These views show one set of named points, seen from different sides, and a view may be mirrored.
A view may leave some points out. In some views, one point has been moved. Which views, in the order they come, and which point in each? Write no view if no view has one.
Scene 1:
A:
  j355 [ 10 -39 -15]
  j732 [ -1 -71 -11]
  j474 [ 13 -43 -20]
  j288 [ -3 -72  -8]
  j201 [ 12 -47 -15]
  j911 [  6 -46 -11]
  j737 [-15 -67  -6]
  j298 [ 12 -52 -21]
  j790 [  4 -43 -19]
  j467 [-13 -64  -5]
B:
  j474 [-14   1   1]
  j298 [-7 -4  1]
  j355 [-18 -12   9]
  j737 [ -7 -33 -16]
  j288 [  0 -30  -5]
  j911 [-18  -9  -2]
  j467 [  2 -30 -12]
  j790 [-16  -4  -7]
  j201 [-15  -5   2]
C:
  j355 [ 5 42 16]
  j911 [ 4 46  9]
  j298 [-7 44 13]
  j790 [ 3 39 11]
  j732 [-12  54 -10]
  j467 [-11  50 -15]
  j474 [-1 42 19]
  j201 [ 0 47 15]
  j737 [ -2  50 -18]
D:
  j467 [-15 -27   7]
  j474 [ 14 -10  -7]
  j732 [-14 -26   0]
  j201 [  8 -10  -7]
  j288 [-17 -24   0]
  j911 [ 4 -6 -1]
  j790 [ 11 -10   2]
  j298 [  9 -17  -7]
  j737 [-18 -20  12]
  j355 [13 -4 -4]
E:
  j790 [-13 -26 -20]
  j737 [ 11 -13  -4]
  j467 [ 14 -12 -13]
  j732 [ 10  -9 -17]
  j201 [-15 -18 -25]
  j474 [-18 -23 -27]
  j355 [-20 -24 -21]
  j298 [-10 -19 -29]
  j911 [-14 -19 -17]
  j288 [ 11  -6 -15]
F:
  j288 [25 31 37]
  j732 [23 34 38]
  j355 [-4 47 24]
  j467 [23 30 43]
  j911 [ 2 41 26]
  j737 [16 21 42]
  j201 [ 4 48 24]
  j298 [ 8 52 29]
  j790 [-2 46 31]
  j474 [ 0 53 25]
G:
  j790 [ 5 22 27]
  j474 [ 7 13 26]
  j911 [12 23 23]
  j467 [ 3 37 -2]
  j201 [11 16 22]
  j737 [ 8 44  3]
  j288 [10 32 -3]
  j355 [10 18 30]
  j732 [ 6 31 -2]
  j298 [ 5 14 17]
Views that do not fit: A, B
  moved in A: j467
  moved in B: j355
